[[-14.3  30.0 -43.0  18.5]
 [  1.4  24.0 -45.6  10.8]
 [  2.4  34.9  29.2  -8.2]
 [ 28.1 -22.0  17.9 -15.3]
 [ -3.8  -5.3  53.4 -17.3]]
=>
[[ -3.8  -5.3  53.4 -17.3]
 [  2.4  34.9  29.2  -8.2]
 [ 28.1 -22.0  17.9 -15.3]
 [-14.3  30.0 -43.0  18.5]
 [  1.4  24.0 -45.6  10.8]]

[[-42.3 -10.2 -53.1  26.5 -43.0 -62.4  16.5 -40.1 -25.1 -45.7 -28.6  60.8
   -5.5 -40.2  10.2]
 [ 33.7 -32.4  -1.2 -30.0 -55.7  26.7   7.1  45.5 -44.6   5.3  24.4  20.6
    0.1  39.2  -3.8]
 [-15.3 -24.1   9.6  12.6  35.0 -23.0   3.7 -19.9  -3.6   5.7 -21.6   9.1
   -1.1 -30.2  10.1]
 [-13.6  24.3  -8.5   0.5   4.9  15.9 -16.0   1.0   8.1   7.7  18.2 -17.1
    9.8   7.8  10.1]]
=>
[[-15.3 -24.1   9.6  12.6  35.0 -23.0   3.7 -19.9  -3.6   5.7 -21.6   9.1
   -1.1 -30.2  10.1]
 [ 33.7 -32.4  -1.2 -30.0 -55.7  26.7   7.1  45.5 -44.6   5.3  24.4  20.6
    0.1  39.2  -3.8]
 [-13.6  24.3  -8.5   0.5   4.9  15.9 -16.0   1.0   8.1   7.7  18.2 -17.1
    9.8   7.8  10.1]
 [-42.3 -10.2 -53.1  26.5 -43.0 -62.4  16.5 -40.1 -25.1 -45.7 -28.6  60.8
   -5.5 -40.2  10.2]]

[[  5.6 -51.8 -27.4 -47.6 -24.8]
 [-16.4  53.1  17.6  31.5  22.3]
 [ -7.0  50.8  13.4  27.7  -6.4]
 [-17.5  52.9   3.4 -18.8  -1.1]
 [ 24.7 -33.6   9.7 -10.3  -8.0]
 [ 33.8 -40.7  -1.7  -0.1  34.6]]
=>
[[-16.4  53.1  17.6  31.5  22.3]
 [ -7.0  50.8  13.4  27.7  -6.4]
 [ 24.7 -33.6   9.7 -10.3  -8.0]
 [-17.5  52.9   3.4 -18.8  -1.1]
 [ 33.8 -40.7  -1.7  -0.1  34.6]
 [  5.6 -51.8 -27.4 -47.6 -24.8]]

[[ 44.3 -12.7  -8.5 -11.2   5.8   3.2 -31.8 -17.5   9.6 -27.2 -14.6   3.7
   66.2   9.6]
 [-11.5  27.7   9.2  12.9  -8.5 -47.4   2.5  -3.1  -0.8  11.6  15.1  18.9
   66.2  -0.8]
 [ 54.0  -3.9 -18.6 -26.2  19.7  -4.0 -31.7 -14.8   5.2 -39.5 -14.8   8.4
   66.2   5.2]
 [ 34.7  -9.6 -20.5 -17.8   0.8   9.8 -21.6 -20.2   7.6 -27.2 -13.7   0.3
   66.2   7.6]
 [ 18.3  17.8 -28.3 -19.7  -1.9 -25.9  -8.8 -31.1  10.2 -42.6  33.0  14.3
   66.2  10.2]]
=>
[[-11.5  27.7   9.2  12.9  -8.5 -47.4   2.5  -3.1  -0.8  11.6  15.1  18.9
   66.2  -0.8]
 [ 44.3 -12.7  -8.5 -11.2   5.8   3.2 -31.8 -17.5   9.6 -27.2 -14.6   3.7
   66.2   9.6]
 [ 54.0  -3.9 -18.6 -26.2  19.7  -4.0 -31.7 -14.8   5.2 -39.5 -14.8   8.4
   66.2   5.2]
 [ 34.7  -9.6 -20.5 -17.8   0.8   9.8 -21.6 -20.2   7.6 -27.2 -13.7   0.3
   66.2   7.6]
 [ 18.3  17.8 -28.3 -19.7  -1.9 -25.9  -8.8 -31.1  10.2 -42.6  33.0  14.3
   66.2  10.2]]

[[ 14.6 -24.2 -23.8]
 [-39.6  13.5  16.9]
 [ 32.1   0.8 -20.5]
 [ 29.3  22.3 -10.5]
 [  5.1  62.8 -19.3]
 [-12.7 -20.4  34.4]
 [-32.0 -60.0   4.4]
 [-15.3   4.1  39.0]
 [ 11.2 -35.9 -43.8]
 [-35.0  14.1  11.0]]
=>
[[-15.3   4.1  39.0]
 [-12.7 -20.4  34.4]
 [-39.6  13.5  16.9]
 [-35.0  14.1  11.0]
 [-32.0 -60.0   4.4]
 [ 29.3  22.3 -10.5]
 [  5.1  62.8 -19.3]
 [ 32.1   0.8 -20.5]
 [ 14.6 -24.2 -23.8]
 [ 11.2 -35.9 -43.8]]

[[-15.8  12.0 -48.3  34.4  63.7  71.4 -11.8   4.2]
 [ 28.1 -54.5 -68.3  29.1  53.4 -17.8  13.1  -7.7]
 [-36.3 -34.5 -51.4  72.4  11.2 -33.4   9.4   3.9]
 [-10.9  -0.4  31.8 -29.5  56.4  63.1  68.7 -42.1]]
=>
[[-10.9  -0.4  31.8 -29.5  56.4  63.1  68.7 -42.1]
 [-15.8  12.0 -48.3  34.4  63.7  71.4 -11.8   4.2]
 [-36.3 -34.5 -51.4  72.4  11.2 -33.4   9.4   3.9]
 [ 28.1 -54.5 -68.3  29.1  53.4 -17.8  13.1  -7.7]]

[[ 70.7 -70.6 -13.7  53.7 -46.8  -3.7]
 [ 24.8  -5.0 -68.9   3.4  65.0 -74.3]
 [ 22.7 -55.8 -27.3 -62.6  57.3  11.0]
 [-16.4  42.4  50.9  54.3  -1.9 -63.7]]
=>
[[-16.4  42.4  50.9  54.3  -1.9 -63.7]
 [ 70.7 -70.6 -13.7  53.7 -46.8  -3.7]
 [ 22.7 -55.8 -27.3 -62.6  57.3  11.0]
 [ 24.8  -5.0 -68.9   3.4  65.0 -74.3]]
---
[[ 39.2  -2.5  16.9]
 [ 18.6  52.6 -38.4]
 [ 18.1 -54.0 -30.5]
 [ 30.2  25.9 -17.7]]
=>
[[ 39.2  -2.5]
 [ 18.6  52.6]
 [ 18.1 -54.0]]

[[-12.6 -64.4]
 [ 57.3   8.0]
 [ 55.1 -28.6]
 [-12.0 -56.1]
 [-36.3 -63.8]]
=>
[[-12.6 -64.4]
 [ 57.3   8.0]
 [ 55.1 -28.6]]

[[-16.7  -6.0 -30.1  32.7 -57.5]
 [ 55.0  47.9  14.8 -17.9 -10.8]
 [-58.6  44.1 -66.2  52.2  72.8]
 [ -8.7  43.7 -24.9  27.9 -33.0]]
=>
[[-16.7  -6.0]
 [ 55.0  47.9]
 [-58.6  44.1]]

[[ 11.7   2.8  -2.4 -16.1  10.4]
 [-54.5 -25.0 -26.5 -30.3  14.8]
 [-24.9  40.4  38.3  34.6 -26.2]
 [ -1.8  18.4  16.3   5.8 -55.0]]
=>
[[ 11.7   2.8]
 [-54.5 -25.0]
 [-24.9  40.4]]

[[-21.5  -5.1 -29.0   7.4  54.5]
 [ 25.0   6.1  32.6  -9.7 -63.9]
 [  5.7  -4.0 -54.5 -20.4   7.3]]
=>
[[-21.5  -5.1]
 [ 25.0   6.1]
 [  5.7  -4.0]]

[[ 17.3  31.7  55.1]
 [ 17.2  67.8  40.1]
 [-63.5 -17.3 -36.2]
 [ -4.6  62.9   6.7]]
=>
[[ 17.3  31.7]
 [ 17.2  67.8]
 [-63.5 -17.3]]
